(in the rows, 128 means zero)
Where one turn sends some rows of the set: a few examples, then the rows asked:
tades: [105 168 151 158 144 127  75 120 121 124 100 153 124 170  87 129 140 147]
gil: [ 93 152 130 146 132 152  80 137 138 129 115 125 152 117 120 158 146 123]
Sofef: [118 165 170 138 103 123  84 120 114 140 154 121 116 153 119 137 138 136]
tibef: [108 155 151 149 144 135  67 120 134 119  94 154 126 173 114 133 141 141]
Nus: [151 163 146 127 156 130  99 101 106 146 129 149 171 130  92 139 119 124]
las: [157 169 152 118 152 142  92 100 111 146 112 148 156 142 104 126 114 125]
mipat: [118 168 164 148  98 130  90 118 108 144 149 125 110 149 115 145 126 134]
Nop: [141 172 137 125 106 124  70 115 105 127 169 133 132 149 105 132 134 141]
Namov: [122 164 152 153 137 131  49 112 133 127 108 162 139 170  92 139 138 149]
kivur: [151 177 151 127 141 156 102  96 120 144 123 140 176 128 108 137 123 134]
Vep: [116 162 146 128 102 132  95 116 106 121 161 126 153 151 132 143 147 151]
sevo: [101 147 132 151 157 164  86 128 123 139 100 128 138 122 121 154 148 131]
pudi: [115 155 144 141 105 128 102 108 108 125 162 135 154 154 133 154 143 148]
refu: [116 169 171 136 106 136  98 115 110 139 164 120 129 151 117 131 139 141]
lufo: [144 164 130 134 167 150  92  99 107 144 111 152 169 123 109 143 128 134]
sel: [135 169 123 131 108 130  78 114 102 133 170 136 132 157  94 137 135 139]
tusal: [115 171 148 132  98 133  82 114 108 118 165 144 150 150 125 140 138 154]
dem: [120 167 141 156 164 136  66 108 126 141  96 161 126 155  92 134 140 136]
bek: [116 136 139 153 143 168  77 135 128 130 123 102 134 127 114 152 150 134]
sune: [133 156 147 136 111 127  66 120 106 130 177 129 126 147 106 137 137 138]
suluk: [121 178 151 168 149 126  78 107 130 123 104 142 125 162  92 119 139 143]
Rago: [106 144 125 149 139 157  88 138 123 117 121 120 142 110 123 158 139 127]
fot: [121 160 153 163 159 135  73 126 115 139  88 153 126 158 102 132 127 146]
kide: [151 156 143 131 153 135  85 108  92 146 123 134 178 128  95 143 121 135]
zoveb: [141 165 128 124 161 145  88 120 114 155 113 156 168 131  94 137 122 125]
Kudi: [121 135 120 128 148 166  84 135 122 124 120 117 147 124 126 148 141 124]
bime: [111 146 123 156 161 156  98 133 136 126 111 133 149 125 130 146 144 130]

zoveb -> fot
tibef -> Kudi
sevo -> lufo
Now these:
sune -> refu
Sofef -> Vep
gil -> kide
mipat -> pudi
tades -> Rago
bek -> kivur

Where one turn sends some rows of the set: a few examples, then the rows asked:
nit: [123 144 105 120 160  97  96 111 145 134 117 137 128 115 111 153 132 120
 108 143 128 122]
Pabiv: [111 130 137 134 123 113 107 114 121 136 155 107 121 127 130 172 116 123
 158 134 138 119]
ramak: [114 141 148 149 115 101 122 119 142 144 129 127 126  96 130 135 104 117
 132 149 136 129]
zur: [136  98 152 123 153 114 103 124 103 122 115 143 134 122 147 152 125 130
 111 143 132 135]
tosal: [113 122 130 120 125 143 122 144 141 146 147 133 101 153 118 100 155 130
 140 127 117 149]
bidol: [107 139 106 129 169 113  98 113 124 155 126 147 130 138 135 147 142 113
 129 140 119 120]
Sol: [132 107 131 126 119 153 127 136 161 123 125 112  96 157 108 125 145 139
 107 140 125 128]
rasim: [138 114 133 103 126 136 116 138 154 112 135 117 103 145  91 125 151 141
 114 130 129 144]
Nuz: [119 117 132 140 126 116 105 120 137 126 119 141 111  99 168 136 113 126
 112 118 145 129]
tuk: [133 121 123 106 130 127 126 153 133 108 132 118 111 130 109 106 148 137
 120 123 121 166]
dom: [132 118 138 117 127 136 137 143 156 101 126 111 116 135  96 124 139 138
 105 128 128 144]
Ren: [120 120 138 144 128 125 111 122 131 124 106 136 118 102 165 132 114 118
 108 128 148 127]
miv: [117 120 129 119 134 137 132 154 120 131 144 126 115 149 121 103 153 131
 140 126 110 160]
pekim: [132 124 120 103 121 127 113 146 140 128 142 120  97 138 103 105 154 136
 133 128 121 160]
tazer: [137 102 119 132 130 108  97 124  95 135 135 108 112 132 147 165 119 136
 141 153 119 133]
tupiz: [115 116 135 142 124 145 146 148 136 143 140 117 114 159 117 111 141 131
 133 147 103 142]
Pupon: [113 143  99 135 155 122 102 106 145 135 114 120 121 133 126 163 133 114
 113 139 136 104]
Zute: [119 145  84 123 157 105  91 118 126 141 114 132 115 117 138 138 139 115
 120 135 127 132]
redon: [133  93 146 126 150 109  98 122 110 129 126 150 126 123 154 154 122 138
 114 135 125 134]
fene: [116 136 141 146 113  95 114 115 149 142 140 128 119  95 131 145 102 127
 133 140 134 127]
bib: [108 138 141 132 124 116 112 118 112 136 146 105 129 124 128 161 119 112
 162 138 143 124]
biko: [121 117 136 141 119 152 148 141 156 121 128 104 111 153 109 125 135 133
 114 141 120 129]
zun: [121 111 138 136 121 147 132 139 156 149 135 130 101 160 114 108 144 136
 121 147 109 134]
nif: [117 137  97 145 153 110 105 112 135 159 116 127 120 136 129 151 128 118
 118 163 112 111]
bito: [139 110 122 127 131 109 100 128  88 130 125 101 119 127 140 159 122 126
 142 159 125 138]

tazer -> fene
ramak -> zur
rasim -> tosal
Now these:
nit -> bidol
dom -> miv

Where one turn sends some rows of the set: a few examples, then the rows asked:
koged: [143 118 138 136 121 118 143 115 160 138 121 124 126 139 150 107 109 123
 119 134 138 184]
pavid: [148 102  95 137 130 126 110 113 157 102 116 118 142 127 135 120 129 136
 154 111 129 146]
tesal: [136 160 142 129 121 103 148 122 134 163 139 143 130 147 141 115 119 151
 114 140 142 148]
lipe: [161 115 119 129 111 122 140 116 125  96 145 110 135 133 128 143 117 134
 151 113 168 115]
Rorep: [113 114 108 126 123 142 132 138 166 127 105 132 109 124 145 139 146 117
 120 127 127 148]
reb: [133 125 119 150 145 125 148 149 147 120 119 135 108 123 124 119  90 111
 150 120 118 146]
simab: [162 113 122 124 105 123 138 109 129  99 144 108 138 136 134 142 124 137
 144 116 172 122]
Fel: [140 153 140 110 107 108 160 134 139 157 146 140 139 137 136 114 111 149
 116 149 137 145]
zasu: [113 156 118 119 121 121 139 137 140 156 126 148 117 137 140 142 152 146
 112 136 135 122]
bitam: [156 112 115 124 106 127 137 115 128  97 141 111 135 133 131 148 129 135
 146 114 170 113]
rif: [152 105  98 141 133 123 113 114 153 102 119 117 142 128 132 115 119 136
 160 110 128 147]
Naf: [118 149 119 101 105 125 151 147 146 150 134 146 127 127 135 139 144 146
 114 145 131 122]
nazal: [152 103 101 138 128 123 111 107 156 104 118 115 145 131 138 114 125 138
 153 113 131 153]
sevut: [130 157 124 118 122 115 163 160 132 143 143 149 125 125 118 126 104 141
 137 139 123 116]
kadad: [125 164 125 138 138 109 151 150 126 149 137 153 116 134 122 126 109 141
 137 130 127 116]

reb -> Rorep
sevut -> Naf
Now these:
lipe -> bitam
nazal -> rif
kadad -> zasu

Where one turn sends some rows of the set: a few examples, then the rows asked:
lovo: [146 112  95 167 153 118 115 126  85 111 120 162  93 101 103 167 133 149
 111 141 128  91 114 132 103 140 121 111 116 148 138]
zodo: [142 111 100 169 163 114 119 120  89 109 133 150  88 114 106 156 130 153
 120 142 132  92 118 140  95 137 133 118 116 157 137]
vopuf: [146 112  95 126 121  77  86 136 101 119 137 111 139  98 146 168 123 161
 140 112 123  82  90 127 125 114 130 102 109 120 112]
rugeb: [113 125 111 141 128  90 116  98 123 123 128 104 132 104 178 181 176 162
 130 124 114 110  94 123 128 132 121 126 121 150 151]
Lati: [134 104  83 168 116 111 132 106 102 136 121 136 114 110 148 158 146 191
 138 150 104 116 121 117 113 105 127 123 123 143 150]
Lilu: [135 116  93 167 121 108 136 106 108 149 114 140 100  96 146 160 144 192
 132 149 110 114 110 115 102 106 126 114 124 140 151]
Zik: [131 135  84 144 171 118 144 126 128 159 133 132 108 105 110 174 123 163
 135 120 119 100  97 108 124 144 123 129 108 129 156]
fom: [116 122 115 127 156 106  71 104 118 127 118 121 119 117 123 130 137 148
 113 125 113  86  98 144 153 160 134 109 122 140 139]
vavof: [135 103 119 157 159 113 136 115 118 148 137 140 122 126 142 167 144 160
 117 166 113 113 102 116 114 130 141  96 103 135 104]
gaf: [151 129 112 126 146  91 119 139 103 152 105 120 126 127 131 159 160 136
 144 141 104 117  94 129 100 113 146 100 121 150 164]
nila: [151 121 103 146 135 106 109 141  97 148 137 111 107 103 110 188 127 125
 143 106 116  90  80 134 133 142 116 101 124 141 141]
Tolut: [149 120 106 133 142  79 103 160 116 130 131 139 130  92 151 174 119 137
 119 159 122 100 112 124  85 138 129 128 107 127 147]
Nafu: [117  89 104 150 139  66  89  95 123 147 121 113 103 103 133 164 154 166
 119 150 110 120  98 129 145 126 135 116 141 145 113]
Tekuv: [130 128  85 129 154  82 105 149 112 116 128 126 144  96 138 153 152 127
 118 134  85 108  89 124 146 133 135 147 112 163 150]
Fipip: [121 123 115 141 153  73 118  93 115 118 139 145 140 109 143 159 141 157
 145 117  94  69  95 148 160 133 147 120 134 144 122]
fur: [139 114 106 115 158 104  86 121 130 147 127 151 139  86 118 137 136 124
 135 142 115  77 102 113 116 105 116 114 105 152 153]
tosa: [155 120 104 132 161  96  79  90 110 113 136 154 112 101 136 170 119 158
 131  88 111  98 105 138 114 141 110 125 125 144 161]
Nitab: [131 129 114 149 147  76 122  90 120 126 132 143 145  91 145 167 137 151
 134 122 101  63  98 149 153 144 137 117 140 145 120]
Bab: [110  94  91 132 143  81  90 135 111 144 128 141 149 118 138 144 157 184
 136 141 134  69  91 136 122 117 143 112 106 157 131]
dola: [151 132 101 146 148 104 117 111  84 121 148 150 119  72 157 137 118 142
 145 123 127  83 109 130 131 140 136 139  92 142 138]
kazem: [155 113  87 154 146 111  88 128 102 151 132 151 104 122 137 156 150 141
 131 133 134 128 109 149 111 113  92 129 124 137 149]
Fes: [ 97 123  73 149 182  81 108 131 105 155 130 129 115 112 146 160 145 179
 119 138 118 104  93 111 109 126 122 138 106 166 152]
migor: [122  98 114 139 156 104 111 127 147 139 127  96 130 108 134 147 136 138
 143 136  97  99  94 111 107 130 156 144 110 122 141]
dulo: [114 100 114 153 144  63  95 109 127 152 125 113  95 112 142 162 157 180
 123 148 106 115  98 136 136 131 141 125 146 143 122]
vozom: [146 111  98 140 157 100  71  91 103 101 141 153 117  98 131 176 122 147
 135  93 112  87 101 131 123 130 111 132 120 136 154]

lovo -> vozom
gaf -> Tolut
Now these:
zodo -> tosa
Zik -> nila
kazem -> dola

Where one turn sends some rows of the set: a few examples, then the rows asked:
Kazi: [122 110 111 154 124 110  91 155 151 103 166 152 138 147 124 124  95 156
 117 136]
guzep: [157 122 119 149 105 126  96 100 134 116 158 114 126 148 117 143 138 129
 166 163]
zer: [142 145 108 142 121 137  99 102 131 119 158 114 127 131 124 147 135 123
 151 169]
donit: [144 126 114 153 111 121 107 106 135 109 159 123 132 145 124 143 147 125
 166 172]
sezak: [147 130 120 141 131 111 104 113 160 126 110 134 125 136 146 118 123 163
 119 105]
vodi: [151 100 119 159 109 109  80 146 151  99 148 145 142 158 127 143  93 137
 107 140]
rumab: [137 102 116 147 123 105  99 125 149  82 127 134 116 154 142 128 110 160
 123 107]
vate: [119 109 122 174 145 121  95 111 135  97 128 149 138 116 123 127  97 126
 112 117]
bivi: [151 108 120 159 119 131 138 118 122 127 136 162 140 122 128 113 130 153
 128 108]
Dubaf: [136 121 131 167 103 103 116 140 116  94 135 143 121 146 125 154 120 173
 111 131]
Dusud: [147 131 116 151 111 123 108 105 137 117 157 123 133 143 127 141 152 128
 166 171]
nof: [145 147 134 163 112 109 121 128 128 135 118 143 130 128 128 146 131 173
 106 130]
kude: [159 127 119 148 107 127  97  98 137 125 155 113 128 144 117 142 140 128
 164 163]
Kurig: [156 123 115 151 109 125  96  98 136 119 154 113 128 143 112 145 135 123
 164 165]
Sem: [157 125 115 158 125 109  84 130 162 138 127 144 152 133 120 140  96 126
  99 145]
muf: [145 103 107 166 132 122 136 112 121 118 128 160 142 111 111 124 114 132
 122 120]
vegun: [163 124 133 149 104 120  86 143 160 138 143 147 146 155 144 128 115 156
 109 129]
tivof: [136 114 102 153 145  99  99 108 155 102 107 132 126 128 124 133 100 136
 113 120]
zav: [124 106 139 164 123 131  98 125 131  91 146 151 131 140 146 117 113 155
 122 101]
rir: [125 128 104 156 141 107  92 140 161 132 146 150 147 123 113 124  92 141
 109 144]
nef: [131 131 137 162 137 132 101 110 142 131 125 150 141 117 142 112 120 147
 115 104]
pegal: [134 131 117 174 125  96 116 125 123 109 116 141 129 121 107 160 109 149
 102 144]
Nufa: [139 135 108 142 114 135  98 109 126 102 166 114 123 140 126 150 132 126
 154 168]
gofa: [143  90 113 164 119 124 134 123 115  97 144 161 135 129 120 122 118 146
 128 113]
buve: [145 131 113 153 115 121 107 102 137 117 155 123 134 139 122 142 147 122
 164 174]
zin: [132 134 120 146 124 118  96 149 160 141 157 152 144 138 135 112 111 168
 117 129]
patu: [144 143 114 138 112 140 100 108 130 116 165 115 124 141 133 143 142 135
 155 163]

buve -> donit
bivi -> muf
Now these:
kude -> Kurig
vegun -> Sem
zin -> rir
pegal -> Dubaf
zer -> Nufa
tivof -> rumab
vate -> zav

